A single turn carries every row of the set below to another of its rows. Some are shown first; where does it send the rows asked next?
Z283: [ 11 -10  21   1  13 -12 -16   8  -8  -7 -16   5 -16   1  -4  25   6  -4]
Z820: [-23  -6 -12  14  10  -8 -19   5 -11  -7 -13   8 -12  -1  -6   9  -8  -3]
Z267: [ -2   0  24  13   3  -9 -28  10 -13  20 -12   5 -10   6  -4  14   5   4]
Z978: [ 13  -8   7  -1  10 -13 -31   3 -10 -16 -13  10 -11  -2   1  14 -27  -8]
Z546: [ 11  -7  21   5   8 -12 -14   9 -10  -6 -19   4 -16   5  -1  25   4  -1]
Z349: [-13 -14 -19  11   3 -15 -17   0  -1  22  -3   6  -8   3  -5   7  -6  -8]
Z746: [ 18  -5  -4   2   6  -6  -8   5 -13  13 -14   9 -10  -6   1  15 -30  -4]
Z373: [ 18  -3  -3   3  14  -9 -11   4 -14  19 -13  -1 -13   5   4  10 -29   0]
Z449: [-28  -7  17   9   3 -12 -25   4  -5   9  -7   4 -12   0  -7  12 -14  -2]
Z723: [ 14  -6   8   1  19 -16 -34   2 -11  -9 -13  -1 -13  11   5   8 -26  -4]
Z846: [ 15 -10  -5  -6  16  -8 -11   4  -6  14  -8   9 -10 -11  -5  14 -28 -10]
Z920: [-13 -11 -18  13   2 -16 -17   0  -3  24  -4   3  -8   7  -3   7  -6  -5]
Z766: [ 19 -11  -3   8   2 -20 -17   4  -7 -10  -6   5 -11   4  -3  12  11  -3]
Z771: [ 11  -8  22   4  13 -14 -17   9 -10  -4 -17  -1 -17   9   0  22   5  -1]
Z47: [-27  -7  17  10   2 -12 -25   5  -5   9  -8   3 -12   2  -5  12 -14  -1]
Z439: [  6 -10  -4 -10  -1 -16 -40   3  -6  -6 -11   0 -11   2  -4   5 -24   0]
Z332: [ 11  -2   1  -5  13  -9  -2   4 -11  25  -4   6  -8   5   1  11 -24  -8]
Z413: [-28  -7  17   9   4 -12 -25   4  -5  10  -7   2 -13   2  -6  11 -14  -1]
Z252: [ 10 -10  21   1  17 -14 -18   8  -8  -4 -15   1 -17   6  -3  22   6  -4]
Z98: [ 11  -3   1  -6  10  -7  -1   5 -11  22  -4  10  -7   0   0  13 -24 -10]
Z281: [ -3  -5  -2 -11  -6 -12 -18   4 -14  14 -14   7 -10  10   5  16  12  -7]
Z166: [  9  -5   4  27  12  -8 -28   1 -11  21 -14  15  -3  -3   0  13 -21  -4]
Z736: [  6  -9  -4  -9  -2 -16 -39   3  -8  -6 -12   1 -11   4  -3   5 -25   1]
Z112: [ 19 -10  -3   8   7 -22 -18   2  -8  -6  -5   0 -12   9  -1   9  12  -2]
Z3: [-23  -5 -12  14  19 -12 -21   3 -11  -2 -11   0 -14   7  -5   4  -7  -2]
Z259: [ -3  -6  -2 -13  -2 -14 -20   2 -12  16 -12   4 -10  13   4  14  13  -8]
Z608: [ 19  -9  -3  10   2 -20 -17   3  -9  -8  -7   2 -11   7   0  10  10  -1]
Z387: [  8  -8   3  23  15  -8 -28   0  -6  18 -11  19  -2 -10  -4  14 -19  -9]
Z238: [ 11  -2   1  -4  10  -9  -1   5 -12  22  -5   8  -7   3   2  12 -24  -8]
Z854: [ -2  -2  23  11  -3  -6 -25  11 -12  15 -12  13  -8  -4  -8  18   5   0]
Z498: [ -4  -8  -2 -15  -1 -13 -20   2 -10  14 -11   6 -10   9   2  15  13 -10]
Z140: [ 14  -4   8   4   8 -13 -29   3 -15 -13 -16   5 -11   7   6  12 -29  -2]
Z272: [-12 -11 -18  14  -3 -14 -15   1  -5  22  -6   6  -8   5  -3   8  -7  -4]
Z976: [  6 -10  -4 -10   2 -17 -40   3  -7  -5 -11   0 -11   5  -4   4 -24   0]
Z853: [-27  -8  17   8   4 -12 -25   4  -5  10  -7   3 -13   1  -6  12 -14  -3]
Z239: [-21  -3 -11  17  11  -9 -19   4 -14  -4 -14   3 -14   6  -2   6  -9   0]
Z133: [  6  -8  -4  -9   0 -17 -40   3  -8  -6 -12   0 -11   6  -3   4 -24   2]
Z191: [ -4  -6  23   4   7  -9 -28  10  -6  16  -8  13  -9  -6 -12  17   8  -6]
Z314: [ -3  -5  24   6  12 -12 -31   9  -7  21  -8   5 -11   3  -9  13   8  -3]
Z459: [ -3  -6  -3 -14  -6 -12 -19   3 -11  12 -12  10  -9   6   3  17  12 -10]
Z504: [  8  -5   4  25  20 -12 -31   0  -8  24 -12  10  -5   1  -1  10 -19  -4]
Z902: [-13 -13 -19  12  -2 -14 -15   1  -3  21  -4   9  -7   1  -5   9  -7  -7]
Z502: [ 18 -11  -3   7   7 -21 -18   3  -6  -8  -5   3 -12   4  -3  10  12  -4]
Z780: [ 16  -8  -4  -5  24 -12 -14   2  -6  19  -8   0 -13   1  -1   9 -26  -7]
Z932: [  8  -9   4  22  23 -12 -32   0  -5  22  -9  13  -4  -5  -5  11 -17 -10]
Z741: [-23  -7 -12  12  18 -10 -21   4  -8  -4 -10   5 -13   0  -8   7  -7  -6]
Z582: [ 13 -10   8  -4  21 -16 -34   2  -7 -12 -10   5 -13   2   0  11 -24 -10]
Z95: [ 11  -3   1  -7  14 -10  -2   4  -9  24  -3   8  -7   1  -1  11 -23 -10]

Z95 goes to Z98
Z780 goes to Z846
Z387 goes to Z166
Where do these go?
Z978 goes to Z140
Z239 goes to Z3
Z281 goes to Z259
Z608 goes to Z112
Z314 goes to Z191
Z902 goes to Z272
Z546 goes to Z771

A single turn carries every row of the set below to another of its rows. Some are shown first; where does it send the rows asked next?
Z111: [ -1  -4  15  -1  27 -19   0  18  13  -3   2   1   4   8  13]
Z674: [ -7 -10   7   7  25   2  -6  -6   3  -7   6  10  21   2  -2]
Z325: [-10  -3   1 -20  -1  -3   1   8  -1  -5  -2   0  -2   7  11]
Z682: [  4  -4   3  14   2  -2   0  22 -12   6  -1   1  -5   5   2]
Z203: [  1  -1  -8  10  12  -8   3  -8  -8  14  -3   1 -13   6   0]
Z202: [ -6  -2  -8 -13   2   4  -6  11   7  -2  -5   5   8  12   4]
Z698: [ -3  -8   4  -5   3  14   3   4 -11  11   3   7 -12   5  -3]
Z273: [  2   2 -11   5  13   1   5   6  -7 -17  -7  -3   9   2  -5]
Z358: [ 8  2 20 -8 17 -7 18 10 -1  3 13 -8  0  5 11]
Z957: [ -4   0 -13   2  14  -9  -5   0   8 -16   0   4  -7   6  10]
Z234: [ 3 -5 11 11 35  0  1  7 15 -3  4 11  6  6 -9]
Z452: [ 5  4 30  8 11 -6  6 -3 -7 -5  6 -7 -4 10 -1]
Z294: [ -1 -11  17   2  15  -9 -12   9   2  -3   3  12  12  12  18]
Z101: [  5  -7  15   0  23  -1   6 -17 -17   1   2   3   9   4   2]
Z649: [ -9  -7  10  -2  -2   1  -4  11   8  -3 -16  -2   8  11  -3]
Z124: [  3  -5  18  -6  32   4  15  -1  -5   8  -1   0   4   2 -11]
Z697: [ -2  -1   6  12   7 -12   7 -10  -3   3 -14 -10  -8   5  -2]
Z862: [-1 -4  3 -1 -2  1 -3 12 -4 18 -1  8 -8 12  4]
Z86: [  2   6   3 -15  29  -7  21   0  -1   0   5   5  -3  -2   5]
Z467: [  1  -5   9 -14  28  14  10   1  14   2  -1   9   3   5  -2]
Z460: [ -1  -6  18   3   9 -11   4   0 -10   9  16  -3   5   1  18]
Z135: [ -1   5 -17  -2  14  -7   2 -10   2  -9  -7   3   2   9  -2]
Z306: [-3 -5  9 -2 28 -4  1 19 11 10  4 21 -4  3  2]
Z263: [  5  -2  10   0  26 -10   9   4  13   9   5   3 -15   5  18]
Z409: [ -7  -8  -5  10  18  -4  -5  -8  -2   5  -7  12 -15   4  -7]
Z587: [ -1   1  24   8  16  -1  -7   4   9 -17   1   3   9  13  -5]
Z89: [ -7  -8  16   4  21  -8  -8  22  -8   1   5 -11   6   1   9]
Z313: [ -5  -6   9   5  33  -1  -2   4 -13  -5   0 -12  10  -3  -7]

Z460 goes to Z101
Z234 goes to Z111
Z203 goes to Z135
Where do these go?
Z697 goes to Z273
Z467 goes to Z306
Z409 goes to Z957
Z587 goes to Z89

A single turn carries every row of the set below to another of its rows. Some are shown first; where does it send the rows asked next?
Z595: [ 12  21 -13 -12   7  16  -9   7   8 -13   7  -8]
Z605: [ -8  16  -5 -21   0   6 -14   3 -14 -34  -6 -14]
Z762: [ -4  10   2 -16  -2   5 -27  -2  -7 -23   7  -5]
Z998: [ -4  18 -20 -14   8  26 -15   0  12 -10  -2  -5]
Z224: [-24  18 -14 -23  10  16 -17   6  12 -10 -11 -10]
Z126: [  1  20  -6 -24   0   5   6  16  -4 -11   7 -14]
Z914: [-10  -2 -11 -10   0   7 -20 -10  -8  -8   8  -8]
Z894: [ -2  16 -25 -12   7  25 -14   2   9 -13  -3  -5]
Z554: [-22  17  -7 -15  -9  -5 -16   9  19 -10  -5  -5]
Z371: [-23  19 -12 -24   6  19 -18   6  13  -8  -8  -7]
Z107: [ 11  23 -13 -11   6  11  -9   9  10 -18  11  -9]
Z767: [-14   9 -16 -14 -11  -6   6  14   4  -9  -1  -8]
Z859: [-25  13  -8 -16  -9  -2 -13   9  19  -8  -1  -4]
Z748: [ -7  12  -7 -22  -3  10 -11   0 -11 -36   0 -15]
Z659: [-18   5 -11 -16  10  -3 -14 -11  -4  -6   0 -23]
Z375: [  7  20  -8 -17   2   1   4  17  -1 -13   5 -11]
Z218: [-25  17 -12 -21   3  17 -15   3  18  -8  -7  -6]
Z561: [-21   8  -9 -19  11   2 -10 -11  -4  -7   8 -22]
Z296: [  9  21 -11 -13   6  12  -9   7  12 -17  16  -9]
Z807: [-11  11 -12 -15  -9  -7   7  17   4 -11  -2  -8]
Z603: [ -6   4   1 -19   3   9 -25   1  -6 -27   8  -8]
Z455: [ -8  16 -14 -13  -9  -2  -6  -9   0 -33   1 -21]
Z806: [-15  19  -8 -15   1  -9 -10 -12   5 -18   3 -27]
Z543: [-11  10 -15 -13 -16  -5   3  12   1  -9  -3  -7]
Z719: [-18  16  -9 -13   5  -8 -10 -10  10 -23   9 -24]
Z411: [-11  -4  -9 -10   6   4 -24  -7  -4 -12   6  -9]
Z379: [  1  21  -8 -21   3   0   6  18  -1 -13   6 -14]
Z927: [ -4  12 -27 -10  10  23 -13   1  11 -15  -1  -6]
Z579: [-11  13 -19  -9  -4  -3  -6  -6  -1 -35  -3 -18]
Z922: [-26  12  -9 -16  -9  -2  -7  11  19 -10  -4  -5]

Z107 goes to Z379
Z218 goes to Z998
Z411 goes to Z603
Where do these go?
Z296 goes to Z126
Z579 goes to Z719

A single turn carries every row of the set below to another of its rows. Some are shown first; where does it send the rows asked next?
Z356: [ 17   5 -24   2  -7   3 -18 -10  17   7  16  -7  11 -14   1  14]
Z262: [-13   5  -7   1 -13 -10  -9 -13  24  -2  21   3  18   5 -20   2]
Z297: [  1   6 -20  -6 -12 -16  -4  -9  35  13  -3  -1   9  -3 -18 -16]
Z737: [  0  14 -22  15  13  -2 -16 -20  36  24  15  13  28  -3 -15  -2]
Z278: [ -5  -2 -20  -5 -11 -19   1 -21  36   8   6   1   7   0 -10 -11]
Z386: [  0   9 -20  -8  13  -5 -19  -3  28  16  25   3  27  -7 -24  -7]
Z329: [ 15   5 -26  -1  -8   0 -16  -8  18   6  16  -8   6 -13  -1  14]
Z480: [  0   5 -21 -16  17   1 -17 -13  29  24   7   5  14   7  -7  -5]
Z524: [ -7   9 -17  19   4  -4 -10 -29  35  15  18  13  24   4  -9   4]
Z941: [ -3  14 -22  15  -2  -7 -24 -11  26  15   6  23  19  -7 -19 -13]
Z693: [ -6  16 -11  22  -9  -4 -11 -21  32  11   6  11  22   6 -17   2]
Z84: [ -5   8 -25  14   7  -8 -23 -17  28  16  15  25  20  -9 -13 -12]
Z760: [  4   4 -27 -10   3 -15  -7 -10  37  20   4   0  13  -8 -16 -18]
Z74: [-10   5 -21  17  -1 -10 -18 -24  27   9  17  25  17  -4 -10  -8]
Z508: [ 14   4 -26  -1  -7   0 -15  -8  18   6  17  -8   6 -14   0  14]
Z609: [ 17   5 -24   2  -7   3 -18 -10  17   7  16  -7  11 -14   1  14]
Z863: [ 15   5 -26  -1  -7   1 -16  -7  18   7  15  -8   6 -14  -1  13]
Z613: [-11  -1 -16  -4   8  -9 -11 -19  29   6  35   5  22  -1 -14   1]
Z10: [  1  12 -14 -13   1   1 -18  -5  25  20  -6   3  11  10 -15  -6]
Z212: [ -9  11 -17  18 -10 -10 -20 -17  25   7   8  23  16  -2 -16  -9]
Z169: [ -9  -2 -15 -12   8  -3 -10 -24  28  14  11   6   9  13   0   1]
Z369: [ 15   4 -27  -1  -6   1 -16  -8  18   7  16  -8   6 -14   0  13]
Z817: [ -3  16 -10  -3  -8  -6 -18   3  23   8  11   1  22  -2 -31  -6]
Z361: [ -8   6  -8  -9  -8  -3 -11 -16  24  10  -2   4   7  16  -8   0]
Z194: [  2  22 -17  18   0  -1 -17 -12  32  21   3  10  26   0 -22  -3]
Z437: [ -2  -4 -27  -9   4 -17  -2 -21  39  16  13   2  11  -5  -8 -13]
Z466: [ 17   5 -24   2  -7   2 -18 -10  17   6  15  -7  11 -14   1  14]
Z529: [ 17   5 -24   2  -7   2 -17 -10  17   6  16  -7  11 -14   1  14]

Z356 goes to Z609
Z194 goes to Z693
Where do these go?
Z941 goes to Z212
Z437 goes to Z760
Z613 goes to Z386
Z480 goes to Z10

A single turn carries every row of the set below to another of its rows. Some are shown first; where does it send the rows asked next?
Z165: [ -9  -8  22 -14  -8  15   4  -8   0  14  14 -18 -21 -12  -5   5   7  17
 -14]
Z585: [-10 -19  16 -16 -16   8   5 -22  -1  27  15 -11 -18 -11   3   2   2  11
  -3]
Z589: [  0   4   0  -4 -12  12   7   0   9  17  10   7 -34  -7   1  17  -3   6
  -5]
Z801: [-22   8   9  15   1  11  -8 -12   4  14  13  -6  -8  -9   1  -9  17  11
   7]
Z90: [-13 -12   1  -1  -6  24  -1 -17  -3  20   9  -6  -7  -2 -13   7   4 -12
  15]
Z160: [ -3  -1  22   9  -3   3  -7  -9  -3  -9  16  -5 -20 -14  -1   8  17   8
   1]
Z309: [ -3  -6   3  -6 -27  13  21  -1  -7   6  14   8 -18  -6 -12  -4  -6  13
   6]
Z515: [ -7 -24   7  -1 -10   7  16 -13  -7   9  30 -13 -17  -7  -3   5  -7  17
   5]
Z79: [ -1  -1  17  22  -9  11   3  -8   9  -4  10   7  -9 -17  -8  -2  15   9
   6]
Z448: [-14   6  16   4  -8   8  -5 -12  14  20   8  -3  -6  -1   8   9  11  -8
  16]
Z618: [  5 -16  11  -2  -9  11  19  -9   1   7  25 -13 -12  -9 -13  14  -4  11
  -2]
Z926: [ -5 -21  -1  13   1  14   6 -14  12  21  16  -1 -23  -9   5   6  -6  18
  -4]
Z488: [-11 -18   2  -3 -20   8  18  -8 -12   8  23   0 -21  -5  -3  -6  -9  18
  10]
Z652: [-14   7  12  -2 -15   0 -16 -13   5  16   4  -1  -8  -5   2   5  12  -7
   7]
Z190: [ -8   3  24  -4 -12  19  12   3  12   6  12  -9 -22 -13 -10  -3   4  21
  -4]
Z891: [-20   6   2   0  -7  11  -7  -3  -3  -1  19 -12 -24 -11 -19   1   5  -1
  16]
Z168: [-14  -7  15  -1  -9   4  -4 -14 -15   6  18  -4 -22  -9  12  17  16   1
   6]
Z676: [ -2  -9   1   6  -4  19  10  -7  14  23  14  -1 -24  -8   3  21  -3   9
  -8]
Z969: [-10  -1  20  -1 -23  14  19  -3  19  13  12   2 -20 -12  -4 -11  -1  18
  13]
Z43: [-20   8   8   5  -9   2 -18 -12  -1  12   7  -3 -10 -10  -1  -6  15   5
   1]
Z75: [-11   1   2   9  -2  10  -1 -14   6   2  20  -7 -18 -11 -20 -10   4   0
  25]
Z559: [-19   6  14  15   2  15   0 -12  13  19  15  -5  -5  -3   7   0  15   3
  16]
Z668: [-12 -15  14  -8 -25   7  15 -19  11  26  14   1 -18 -12   5  -8  -3  11
  14]
Z656: [-10  -6   9  19 -19  18  12 -13   5  14   9  17  -5 -15   1   1  15   4
  13]
Z17: [ -7 -10   1   8  -2  17   3 -23   6  15  14  -3  -7  -6 -16  -7   4  -6
  24]
Z87: [  7  -4   9  -5 -20  15  21  -2   1   6  16   0 -13  -8 -18   9  -3   9
  -2]
Z518: [ -5 -15  -3   9  -4   4   1 -12   6  12  12   6 -33  -8   5  -8  -8  21
   1]
Z548: [-21  -2   2  -6  -9  20  -7  -5  -8   9  12 -11 -16  -4 -15  12   5 -10
  10]
Z607: [-19 -10   8   5 -19  14   7 -16 -11  20  14  10 -13 -10  14  12  15  -2
  13]
Z487: [ -3   1  -1  -2 -13   4   1  -3   4   9   8  11 -39  -7   2  -1  -6  14
   1]

Z548 goes to Z90
Z87 goes to Z618
Where do these go?
Z43 goes to Z652
Z589 goes to Z676
Z668 goes to Z969
Z607 goes to Z656

